In the data rows, zero lies at 4.5, halfway between 4 and 5.
Some points, one per row:
[5 5 6 5 5 8 4 6 6 6 6 2 7 5 4 6 2 3 3 1 7 4 5 4 4 3 1 3 2 6 5 7]
[4 4 5 4 4 3 4 4 3 6 6 4 4 4 6 9 5 6 4 2 6 7 3 3 4 6 6 5 6 3 4 2]
[8 8 6 3 4 9 6 6 6 4 3 3 7 7 6 7 5 5 4 6 6 6 7 2 4 1 5 5 2 5 4 4]
[3 4 4 7 4 3 6 6 2 3 4 6 6 4 3 0 4 5 6 5 2 3 3 7 6 6 6 6 2 6 7 3]
[3 3 2 5 3 3 3 2 7 3 3 3 5 4 7 5 4 3 6 5 6 5 5 6 5 6 5 6 4 3 6 4]
[5 6 6 8 1 2 4 7 4 3 2 5 4 5 6 3 5 4 1 6 5 3 4 7 5 4 5 4 5 7 4 7]
[3 3 2 5 5 5 5 5 3 1 3 3 5 5 5 2 3 5 6 6 1 4 6 4 5 6 5 6 6 6 3 3]
[2 8 6 4 6 7 6 3 6 7 2 5 5 6 5 5 4 3 4 6 6 4 6 3 5 6 4 2 4 5 6 5]
[4 2 6 7 3 5 3 5 3 2 7 2 5 4 5 3 5 6 4 4 6 5 7 4 2 4 5 5 6 7 3 3]
[3 3 3 4 6 2 7 4 3 1 3 5 3 4 4 2 5 3 5 6 5 1 3 3 4 5 7 6 5 6 1 4]
[5 3 4 4 5 5 4 5 3 5 6 5 3 5 4 8 6 6 1 2 5 5 3 3 6 4 4 5 4 4 3 7]
[7 5 6 4 4 4 2 4 5 5 4 3 5 5 4 6 5 5 3 3 8 5 7 2 4 7 5 3 4 6 5 7]
[4 3 5 5 4 2 7 6 2 5 5 4 6 5 5 5 3 3 3 3 4 3 2 4 5 4 6 6 4 6 5 5]
[3 2 6 5 5 5 7 5 6 3 3 5 6 1 4 3 4 5 5 6 5 3 5 7 5 4 4 6 6 4 2 5]
[1 3 6 5 5 2 8 5 3 2 1 3 3 4 9 3 4 5 6 5 3 4 1 8 4 5 8 6 4 4 7 3]
[5 5 7 6 6 5 7 5 5 4 5 4 6 3 3 4 4 5 3 5 1 6 3 7 4 4 2 5 4 5 4 4]
[5 2 4 6 4 4 4 4 3 3 2 7 5 6 5 3 5 5 7 6 5 5 5 5 7 4 7 4 6 3 6 4]
[3 6 3 6 6 5 4 3 5 5 1 6 3 4 4 5 5 8 5 5 5 6 6 2 5 3 4 2 2 4 6 1]
[4 5 4 1 5 3 1 3 4 5 5 2 5 5 3 7 5 4 6 6 4 5 5 3 2 5 3 5 4 0 3 3]
[9 4 7 7 3 3 6 8 1 7 8 0 6 4 4 7 6 5 1 0 2 4 0 7 5 1 4 4 6 6 5 9]
[5 3 4 2 5 7 3 3 5 6 4 3 3 4 2 3 4 6 5 5 5 2 6 2 4 6 5 6 4 5 1 4]
12 more points follow, each with its number after it:
[3 4 5 5 4 5 5 7 3 4 2 5 5 5 6 3 4 4 6 3 4 4 2 8 7 5 5 7 4 6 7 1] 0
[5 1 4 2 6 3 7 4 4 3 1 5 4 5 6 1 3 5 3 4 3 0 3 7 6 3 4 6 7 5 3 5] 1
[5 1 4 4 5 3 3 3 5 5 4 3 3 6 3 3 4 5 5 7 5 6 3 3 3 5 7 4 4 6 6 4] 2
[4 2 5 5 4 3 2 4 5 5 4 6 5 5 5 7 6 3 9 4 3 4 4 7 7 4 3 7 7 5 4 3] 3
[5 6 5 3 5 9 3 1 9 6 4 5 5 5 4 8 6 3 3 8 9 3 9 0 3 6 4 5 4 2 3 5] 4
[4 3 7 6 2 7 3 4 6 4 4 5 4 5 6 3 4 4 6 5 2 4 5 5 6 2 6 6 6 4 6 5] 5
[4 6 1 4 6 5 5 3 7 3 6 4 7 6 3 5 5 3 2 5 4 5 7 5 4 5 5 4 6 5 3 3] 6
[5 6 5 3 4 6 6 5 5 3 4 5 5 6 6 3 3 4 4 5 5 4 6 4 4 6 2 3 4 3 5 2] 7
[5 3 6 6 7 4 6 4 2 3 3 4 6 3 5 2 3 8 7 4 1 2 4 7 6 3 5 5 2 5 4 2] 8
[4 5 4 4 4 4 9 4 3 3 4 4 4 5 4 1 4 4 4 3 6 5 1 6 6 5 7 5 6 7 6 6] 9
[4 4 5 5 6 6 3 6 4 4 6 6 4 3 4 3 5 5 4 7 3 2 2 5 5 6 3 4 3 7 4 4] 10
[5 5 5 4 3 4 5 4 6 7 6 5 4 3 3 7 7 4 2 2 4 6 7 4 3 5 3 3 6 4 3 8] 11
Which two of these numbered points are nearest to each point below, looking only along the 3 directions in which the first points spread most? Their numbers follow each, nearest first.
[2 7 3 8 4 4 7 5 4 4 5 4 4 6 4 6 2 4 4 4 4 5 5 7 6 2 6 4 3 2 7 4] > 5 10
[4 0 6 4 5 4 5 4 3 4 3 6 4 5 3 5 5 5 5 2 2 4 3 6 5 6 3 5 5 4 4 5] > 3 10
[5 4 3 4 5 5 6 5 4 6 5 3 4 5 3 7 6 4 5 5 5 5 3 6 7 4 4 4 7 4 2 3] > 3 2
[8 7 7 2 4 4 2 8 4 8 7 3 6 1 1 4 5 3 0 0 4 3 4 6 3 1 2 4 6 8 3 6] > 11 10
[3 4 5 5 4 4 6 3 5 0 2 5 6 5 4 3 2 3 5 6 3 1 3 5 4 5 6 5 5 2 6 2] > 8 0
[5 5 6 5 5 4 3 4 5 4 8 5 4 6 6 8 3 2 6 6 5 7 6 2 3 6 3 1 4 4 4 1] > 6 7
[0 2 2 2 3 6 4 4 2 3 3 4 5 3 6 2 5 5 5 4 1 3 1 6 6 4 6 5 6 5 6 6] > 1 8
[4 6 4 3 3 3 5 4 2 2 6 4 3 5 1 2 4 6 6 5 4 1 3 5 3 7 4 6 2 3 5 4] > 3 2
[8 3 4 4 3 3 6 7 6 6 3 3 4 3 5 3 6 5 5 4 5 2 5 4 6 4 5 7 4 5 4 5] > 10 5
[3 3 4 5 5 1 4 6 2 3 5 6 4 4 6 4 4 4 6 3 3 5 2 5 5 3 4 7 5 5 6 3] > 1 3
[9 9 3 0 3 8 0 1 8 9 9 3 6 6 3 9 8 3 3 6 9 9 9 0 1 5 5 4 5 4 3 6] > 4 11
[4 9 5 1 5 7 2 3 7 7 4 4 5 3 3 6 4 4 4 7 7 4 8 2 3 7 4 4 2 6 5 4] > 4 7
[3 4 7 5 7 5 6 5 5 3 3 4 5 3 7 1 2 5 3 8 3 2 5 9 5 2 5 7 5 4 5 5] > 0 8
[4 3 4 5 4 6 3 3 4 1 4 6 3 5 2 3 4 7 3 6 5 3 4 5 7 6 6 6 3 4 3 4] > 2 3
[5 7 2 2 4 7 4 2 9 6 5 4 5 5 3 5 2 1 2 7 9 7 5 0 1 3 4 4 3 5 4 5] > 4 6
[7 4 4 5 3 6 5 7 5 6 8 5 5 5 5 6 5 3 4 3 7 3 2 5 4 5 5 4 6 4 5 7] > 11 10
